Each row has a name. Each question is about the rows just above it.

tes: [183 146 104 129 120]
Sogeg: [ 96  91 114 173  97]
dage: [101  97 111 158  95]
Count the entries of [ 96  91 114 173  97]: : 5
Number of entries in [ 96  91 114 173]: : 4
Number of entries in [101  97 111 158]: : 4
How many entries does [183 146 104 129] have? : 4
Number of entries in [101]: : 1
How many entries does [101  97 111] have? : 3
Number of entries in [101  97]: : 2

lumo: [113 127 103 132 126 127 127 125 123 129]
tugab: [111 127 111 132 126 127 127 125 123 129]
katem: [ 73 128 127 131 130 129 127 132 131 128]
Sikek: [ 73 128 127 124 130 129 127 132 131 128]
Tega: [113 127 111 132 126 127 127 125 123 129]
Count the entries of [ 73 128 127 131 130 129 127 132 131]: : 9
Count the entries of [ 73 128 127 124 130 129 127]: : 7
How many entries does [113 127 103 132 126 127] have? : 6
Number of entries in [113 127 111 132 126 127 127 125 123 129]: : 10
Count the entries of [113 127 103 132 126 127 127 125 123 129]: : 10

gepu: [121 122 129 132 124 115 127 133 125 132 121 136 135 132  68 125 132 127
 129 125 130 124 132 124 127 122 133 131]
tigag: [121 122 129 134 124 115 126 133 125 133 121 136 134 132  68 125 132 129
 129 125 132 124 133 124 127 122 133 132]
Felar: [127 135 128 129 126 128 129 117 125 125 127 127 121 128 119 122 136 124
 120 129 139 130 127 126 136 134 121 131]
begif: [121 122 129 133 124 114 127 133 125 131 121 137 135 132  69 125 132 128
 129 126 128 124 132 124 127 122 133 132]
mel: [132 129 126 129 133 138 130 132 132 131 132 121 131 126 163 134 118 137
 138 126 122 127 132 131 124 128 130 126]
kigu: [133 129 126 128 134 136 130 132 132 126 133 120 131 126 165 134 118 136
 138 126 120 127 132 131 124 128 130 127]
Count the entries of [132 129 126 129 133 138 130 132 132 131 132 121 131 126]: : 14
Number of entries in [132 129 126 129 133 138 130 132 132 131 132 121 131 126 163 134 118 137
 138 126 122 127 132 131 124 128 130 126]: : 28
How many entries does [132 129 126 129 133 138 130 132 132 131 132 121 131 126 163 134 118 137] have? : 18
How many entries does [121 122 129 133 124 114 127 133 125 131 121 137 135 132  69 125 132 128
 129 126 128 124 132 124 127 122 133 132] have? : 28
How many entries does [121 122 129 132 124 115 127 133 125 132 121 136 135 132  68 125 132 127
 129 125 130 124 132 124 127 122 133 131] have? : 28
Number of entries in [132 129 126 129 133 138 130 132]: : 8

zegif: [160 128 127 120 141]
muvul: [126 129 128 142  62]
botuv: [143 120 130 102 116]
tozi: [146 116 129 102 112]
kome: [163 120 127 111 141]
taze: [184 103 128 107 141]
nati: [153 120 128  76 131]
zufo: [105 149 124 159  58]
dupi: [160 114 127 115 131]
siruk: [105 149 124 159 107]
Count the entries of [184 103]: : 2
Count the entries of [160 114 127 115]: : 4
Count the entries of [143 120]: : 2
Count the entries of [105 149 124 159 107]: : 5
Count the entries of [126 129 128 142]: : 4
Count the entries of [153 120 128  76 131]: : 5

lof: [ 70  81 180  85 155  92  78  89 129]
Bog: [127 120 177  97  96  68 104 186 160]
suto: [130 174  72 149 147 143 165 117  86]
Number of entries in [130 174  72 149 147 143 165 117  86]: : 9
How many entries does [127 120 177  97  96  68 104 186 160] have? : 9
Number of entries in [127 120 177]: : 3
Count the entries of [127 120 177  97  96  68]: : 6
Number of entries in [127 120 177  97  96  68 104 186]: : 8
Number of entries in [127 120 177  97  96  68 104]: : 7

Lotor: [105 108 127 131 132 106  87 128 148 126 120 128 139 153 128 133 114 176
 152 128 128 128 136 129 156 110 136 128 128 128 136 128 128 132  89 144]
putuf: [128 110 126 128 130 128  87 149 143 125 118 128 137 158 132 133 113 172
 128 128 120 121 135 130 147 128 139 142 132 117 128 137 128 135  89 143]
posod: [102 121 128 125 139 128  87 149 140 136 117 148 158 137 120 138 128 128
 143 102 126 109 134 126 141 128 141 134 143 123 132 128 118 145  68 152]
finu: [ 96 138 115 141 168 123  81 151 139 133 108 140 128 130 131 128 106 141
 128 101 150 118 128 148 139 120 128 132 124 115 134 133 101 166  66 128]
Nef: [128 133 116 148 164 121  82 128 139 133 110 128 153 118 130 136 107 156
 147 106 146 128 128 147 141 119 128 134 124 128 134 133 103 163  64 157]
nupi: [ 94 128 113 128 160 114 128 145 133 127 100 147 145 128 134 137 128 158
 146 128 145 128 130 128 152 115 152 138 118 117 133 136 128 128 128 136]
Rezof: [128 133 116 148 164 121  82 128 139 133 110 140 153 118 130 136 107 156
 147 106 146 128 128 147 141 119 128 134 124 128 134 133 103 163  64 157]
Zubav: [ 93 128 113 133 158 114  89 145 137 128  99 133 128 151 133 140 110 158
 146 104 128 129 131 135 128 115 153 128 120 128 133 128 109 128  62 138]
How many entries does [128 133 116 148 164 121  82 128 139 133 110 140 153 118 130 136 107] have? : 17
Count the entries of [ 94 128 113]: : 3
How many entries does [102 121 128 125 139 128] have? : 6
How many entries does [102 121 128 125 139 128  87 149 140 136 117 148 158 137 120 138 128 128
 143 102 126 109 134 126 141 128 141 134 143 123 132 128 118 145  68 152] have? : 36

niri: [124 106 114 162 146 162 159 150 160 136 139  92 112 116 171]
Pov: [151 172 162 104 114 104 106  95 106 109  99 158 129 153  96]
luzu: [ 99 115 111 136 169 136 141 128 136 124 117 169 101  98 123]
kinot: [112 106 110 145 151 146 142 152 144 147 103 139  89 112 144]
pedu: [103 119 113 158 167 158 175 119 159 105 167 135 136  90 143]
rodef: [110  95 102 131 123 131 127 164 130 157 143 103 131 119 140]
Vav: [152 138 142 106  65 106  96 130 105 138 138 100 157 159 120]
gov: [140 119 128 149 133 150 143 153 148 147 110  91 101 134 164]
Number of entries in [112 106 110 145 151 146 142 152 144 147 103 139]: : 12
Count the entries of [151 172 162 104]: : 4
Number of entries in [140 119]: : 2

sodo: [150 126 138 116 132 122 107 125 124 144 159 133 155 156 123 124 107 122
 127 128 113 110 106 109 105 123 131 133 146 120 143 139 134 108 102 130
 110 165 113 133 136 121 158  72 109  97  89 118]
bep: [134 114 134 108 129 143 143  96 125 123 114 115 131 114 125 114 109 111
 128 117 105 128 120 136 139 159 122 163 132 136 138 126 139 135 119 151
 130 126 130 137 126 145 130 127 130 109 125 109]
Vuvup: [152 118 135 112 124 135 105 118 123 150 167 119 161 151 122 122  96 120
 123 136 100  99  93 113 106 132 141 158 155 121 141 129 130 105  97 148
 125 171 119 129 142 129 169  67  97  89  94 108]
sot: [116 114 119 129 100 137 114 122  98 161 163 113 153 106 102 127 134 141
 102 137 114 122 147 143 154 131 157 150 133 131 133  92 108 119 135 149
 153 161 135 109 171 131 130 154 105 144 106 143]
gizus: [121 111 124 120 100 135 109 114  88 170 175 115 169 109  94 123 127 137
  98 132 103 120 149 141 155 135 157 155 138 130 144  93 110 113 127 152
 145 179 129 112 180 132 137 141 100 133  82 143]
ponun: [127 121 133 121 116 115 111 119  91 161 166 136 166 123  98 124 133 133
 108 116 114 131 158 130 147 128 136 125 131 129 153 117 124 116 125 128
 116 174 114 125 166 122 128 128 115 128  66 151]
Fepap: [114 118 118 130 112 145 135 121 122 132 124 110 123 102 123 127 133 133
 117 137 122 129 134 147 149 139 143 151 126 135 120 103 116 134 140 148
 158 122 144 116 141 140 120 165 124 144 149 129]
Risu: [133 102 129 104 115 161 138  88 119 135 129  97 140 105 119 111  99 113
 117 129  89 114 108 143 144 167 141 194 143 137 136 106 128 129 115 174
 152 140 139 127 142 154 143 127 112 104 127 100]
Number of entries in [127 121 133 121 116 115 111 119  91 161 166 136 166 123  98 124 133 133
 108 116 114 131 158]: : 23
Count the entries of [116 114 119 129 100 137 114 122  98 161 163 113 153]: : 13
Count the entries of [150 126 138 116 132 122 107]: : 7
Count the entries of [134 114 134 108 129 143 143  96 125 123 114 115 131 114 125 114 109 111
 128 117 105 128 120 136 139 159 122 163 132 136 138 126 139 135 119 151
 130]: : 37

lek: [108 124 110 121 140 143 135 131 106 120 146 137 123 158 124 114]
Penan: [145 143 150 145 120 123 135 129 149 119 110 135 147 115 132 128]
sif: [128 126 124 135 131 144 138 130 114 128 130 127 133 139 123 129]
lobov: [108 124 110 121 140 143 135 131 106 120 146 137 123 158 124 112]
niv: [106 111 132 130 152 142 125 128 114 126 115 135 132 147 121 125]
kotu: [127 119 108 115 122 109 134 125 114 131 141 125 115 128 128 112]
veseg: [ 98 112 107 134 145 167 139 139 102 111 150 134 140 180 123 130]
How many entries does [127 119 108 115 122 109 134 125 114 131 141 125 115 128 128 112] have? : 16
Number of entries in [106 111 132 130 152 142 125 128 114]: : 9
Number of entries in [108 124 110 121 140 143 135 131 106 120 146]: : 11
How many entries does [108 124] have? : 2
How many entries does [128 126 124 135 131 144 138 130 114 128 130 127 133] have? : 13
Number of entries in [108 124 110 121 140 143 135 131 106 120 146 137 123]: : 13
Number of entries in [106 111 132 130 152 142 125 128 114 126]: : 10

rino: [127 137 139 128 125 116 137 119 138 109 124 155 129 121 109 127 143 131
 133 115 132 120 136 131 118 117 137 130 122 119 106 148 117 129 130 134
 120 134 134 132 128 125 133 128 125 135 117 109 122]
reti: [130 137 135 141 139 114 134 102 129 119 110 150 144 127 112 130 136 136
 132 105 148 119 120 136 122 115 139 103 118 123 116 150 103 122 136 142
 124 143 133 132 116 117 131 126 136 141 119 114 107]
folel: [120 136 142 125 127 119 120 124 140 101 130 151 121 130 101 130 147 132
 134 124 134 132 136 127 116 113 144 122 124 116 106 144 128 133 124 133
 119 121 130 129 135 126 140 131 123 132 119 114 127]
Rem: [122 139 136 122 109 120 127 132 141 105 134 157 119 139 104 132 144 134
 134 117 139 126 140 127 109 111 143 122 118 114 105 140 137 138 120 135
 116 116 129 129 131 120 144 128 115 124 119 114 123]
veni: [111 135 129 111 138 103 129 127 128 112 128 142 142 127 102 137 130 149
 125 113 137 125 137 119 112 123 149 118 120 130 123 130 120 136 139 151
 117 135 136 141 132 129 128 126 130 153 109 128 124]
Sozi: [113 137 134 121 114 107 137 137 137 107 135 140 120 140 104 140 147 137
 140 107 137 123 142 127 104 116 146 124 116 120 110 132 138 147 118 136
 126 124 130 134 127 126 143 124 122 130 113 115 124]
Zetub: [113 131 139 104 146 104 131 126 134 105 131 148 138 103 100 128 139 139
 121 129 114 126 147 119 123 129 142 141 130 128 114 138 111 129 155 141
 114 141 139 144 142 141 119 131 125 159 105 120 139]
Fuzu: [140 144 129 127 100 133 125 118 141 111 124 184 126 135 111 119 131 134
 121 120 145 121 136 131 111 107 134 121 122 109 104 153 125 122 124 139
 104 115 130 128 130 110 139 127 109 122 129 112 116]
vuk: [119 134 142 129 135 106 140 122 135 109 124 139 129 122 107 135 149 132
 139 111 130 121 136 132 117 120 141 129 119 123 108 142 116 135 128 134
 128 141 133 135 124 130 134 127 134 141 111 111 124]
lugeg: [130 137 135 141 139 114 134 102 129 119 110 150 144 127 112 130 136 136
 132 105 148 119 120 136 122 115 139 111 118 123 116 150 103 122 128 142
 124 143 133 132 116 117 131 126 142 141 119 114 107]
Count the entries of [113 137 134 121 114 107 137 137 137 107 135 140 120 140 104 140 147 137
 140 107 137 123 142 127 104 116 146 124 116 120 110 132 138 147 118 136
 126 124 130 134 127 126 143 124 122]: : 45
How many entries does [130 137 135 141 139 114 134 102 129 119 110 150 144 127 112 130 136 136
 132 105 148 119 120 136 122 115 139 103 118 123 116 150 103 122 136 142
 124 143 133 132 116 117 131 126 136 141 119 114 107] have? : 49
How many entries does [130 137 135 141 139 114] have? : 6
Count the entries of [122 139 136 122 109 120 127 132 141 105 134 157 119 139 104 132 144 134
 134 117 139 126 140 127 109]: : 25

Bav: [111 108 131 106 123 131 128 112]
dusas: [111 108 131 106 123  66  78 130]
Sifu: [135  90 148 129 186  96 119 145]
Rekes: [ 98 123 185 140 136 113 170 167]
gife: [ 98 123 185 140 136 113 170 154]
Kenu: [111 108 131 106 123 131 128 142]
Number of entries in [ 98 123 185 140 136 113]: : 6
Count the entries of [ 98 123 185 140 136 113 170]: : 7
How many entries does [135  90 148 129 186  96 119 145] have? : 8
Count the entries of [111 108 131 106 123]: : 5
How many entries does [111 108 131 106 123 131 128 112] have? : 8

nufud: [126 134 111 136 100 100 127 167 140 130 136 108 141 108 116 148 117 144
 146 154 131 123 132 142 129 161 154 162 134 112 138 120 152 157 124 151
 117 150 119 118 145 102 150 138 118  97]
vod: [111 129 118 137 105 120 104 145 114 136 132 121 145 123 109 131 132 143
 137 117 125 120 123 142 117 153 133 151 150 114 122 122 142 142 142 132
 125 151 109 118 138 109 150 136 121 102]
Sep: [129 123 117 101  76 123 121 122 136 136 139 141 144 115 132 158 106 142
 108 119 130  88 126 118 110 126 138  79 152 116 130 173 141 159 139 137
 124 104 119 142  89 123 149 108 122 156]
Number of entries in [126 134 111 136 100 100 127 167 140 130 136 108 141 108 116 148 117 144
 146 154 131 123 132 142 129 161 154 162 134 112 138 120 152 157 124 151
 117 150 119 118 145 102 150 138 118  97]: : 46
Count the entries of [111 129 118 137 105 120 104 145 114 136 132 121 145 123 109 131 132 143
 137 117 125 120 123 142 117 153 133 151 150 114 122]: : 31
Count the entries of [111 129 118 137 105 120 104 145 114 136 132 121 145 123 109 131 132 143
 137 117 125 120 123 142 117 153 133 151 150 114 122 122 142 142 142 132
 125 151 109 118 138]: : 41
Count the entries of [111 129 118 137 105 120 104 145 114 136 132 121 145 123 109 131 132 143
 137 117 125 120 123 142 117 153 133 151 150 114 122 122 142 142 142]: : 35
Count the entries of [129 123 117 101  76 123 121 122 136 136 139 141 144 115 132 158 106 142
 108 119 130  88 126 118 110 126 138  79 152 116 130 173 141 159 139 137
 124 104 119 142  89 123 149 108 122 156]: : 46
Count the entries of [126 134 111 136 100 100 127 167 140 130 136 108 141 108 116 148 117 144
 146 154 131 123 132 142 129 161 154 162]: : 28

mevip: [109 189  65  67 160 191 189  68 188  68  67]
mulo: [180 114 148 142  80 108 113 143 113 147 142]
kasom: [138 103 154 153 114 101 104 153 103 152 153]
nizub: [107 109 143 146 143 110 112 146 108 142 145]
tigu: [158 106 154 150  97 102 106 150 106 152 150]
Vig: [ 74 155  94 100 181 162 156 100 157  95 100]
dimur: [121 117 138 139 131 118 117 138 118 137 139]
fabuf: [140  78 178 177 105  77  78 176  80 176 178]
Vemi: [144  89 168 167 104  87  89 166  90 166 167]
digu: [144  87 171 169 103  85  87 168  88 169 170]
mozik: [151 156 104 101 114 155 153 102 157 105 102]
Count the entries of [144  87 171 169]: : 4
Count the entries of [151 156 104 101 114 155 153 102 157 105 102]: : 11
Count the entries of [138 103 154 153 114 101 104 153 103 152 153]: : 11
Count the entries of [180 114 148 142]: : 4
Number of entries in [144  87 171 169 103  85  87 168  88]: : 9

vum: [132 129 143 144 116 124 132 115 140 128 121 155 140  96 161 164 120]
zir: [151 105 123 129 133 128  99 115 132 160 102 113 157 123 127 131 148]
Zamet: [117 139 119  69 163 123 149 136 128 109 138 120 107 166 125 141 106]
Kobad: [111 138 121 106 138 129 135 152 112 110 148  90 111 148  84  88 122]
vob: [117 139 119  69 163 123 149 136 128 134 110 159 142 150 160 159 136]
koto: [125 128 133 171  96 124 129 171 132 118 140 112 121 110 105 108 121]
How many entries does [117 139 119  69 163 123 149 136 128 109 138 120 107 166 125 141] have? : 16
How many entries does [132 129] have? : 2
How many entries does [125 128 133 171  96 124 129 171 132 118] have? : 10
How many entries does [132 129 143 144 116 124 132 115 140 128 121 155 140  96 161] have? : 15
Number of entries in [117 139 119  69 163 123 149 136 128 109 138 120 107]: : 13
Number of entries in [117 139 119  69 163 123]: : 6

dofem: [ 93  90 123 135  92 171 155]
pino: [164 129  72  63 126 128  88]
fas: [104  98 114 125 110 152 142]
fil: [101 111 121 130 114 158 158]
lidiz: [ 97  97 108 118 113 160 142]
rud: [116 117 124 129 113 155 157]
bekov: [ 93  90 123 135  92 133 151]
Sig: [101 111 121 130 114 151 152]
fusel: [110 106 125 124  96 160 157]
Count the entries of [ 93  90 123 135  92]: : 5
Number of entries in [101 111 121 130 114 158 158]: : 7
How many entries does [ 93  90 123 135  92] have? : 5

zab: [ 92  93 145  90 146  95 107]
zok: [144 142 115 132 118 141 153]
Tifib: [ 76  83 105 138 101  79 118]
Duda: [ 67  73 128 109 126  72 105]
Count the entries of [144 142 115 132 118 141]: : 6
How many entries does [ 92  93 145  90 146  95 107] have? : 7
Number of entries in [ 76  83 105 138 101  79]: : 6
How many entries does [ 76  83 105] have? : 3
Count the entries of [144 142 115 132]: : 4
How many entries does [ 76  83 105 138 101  79 118] have? : 7

rugur: [160 158 159 158  55  86]
bilep: [146 132 105 129 133 141]
Rovo: [112 110 115  87 137 138]
rugo: [128 113 120 127 115 132]
bak: [160 158 159 158 100 111]
Guzuf: [122  89 109 122  89 140]
kiliv: [100  92 105  60 137 141]
Kis: [138 135 136 137 121 123]
How many entries does [138 135 136 137 121 123] have? : 6
How many entries does [146 132 105 129 133 141] have? : 6
Number of entries in [100  92]: : 2
Count the entries of [146 132 105 129]: : 4
Count the entries of [146]: : 1

diz: [119 151  69 171]
tosof: [141 141 132 118]
lopu: [109 142 117 137]
vaka: [152 122  96 140]
Rutor: [152 175  96 140]
roga: [130 142 117 137]
Number of entries in [109 142 117 137]: : 4
Count the entries of [152]: : 1
How many entries does [130 142 117 137] have? : 4
Count the entries of [119 151  69 171]: : 4
How many entries does [152 122] have? : 2
How many entries does [119 151  69] have? : 3

sim: [114  99 121 119 148 135  94 118 159]
Vunem: [126  86 132 133 113 108 136 118 136]
kel: [141  77 153 134  87  90 165 122  97]
muneg: [124 133 146 107 109 111 116 186 160]
Tugus: [137 177 124 129 157 159 120 156 132]
Samal: [126  86 132 133 113 108 136 118 126]
Number of entries in [137 177 124 129 157 159]: : 6
Count the entries of [124 133 146 107 109 111 116 186 160]: : 9
How many entries does [126  86 132 133 113 108 136 118 126] have? : 9
How many entries does [114  99 121 119 148] have? : 5
Count the entries of [114  99 121 119 148 135  94]: : 7
How many entries does [141  77] have? : 2
How many entries does [114  99 121] have? : 3

bafak: [177  65 109 107 129]
fefeb: [177  65  76  92 129]
nebo: [177  65  76  92 108]
Number of entries in [177  65  76]: : 3
How many entries does [177  65  76  92] have? : 4
Number of entries in [177  65  76]: : 3
How many entries does [177] have? : 1
Count the entries of [177  65 109 107 129]: : 5

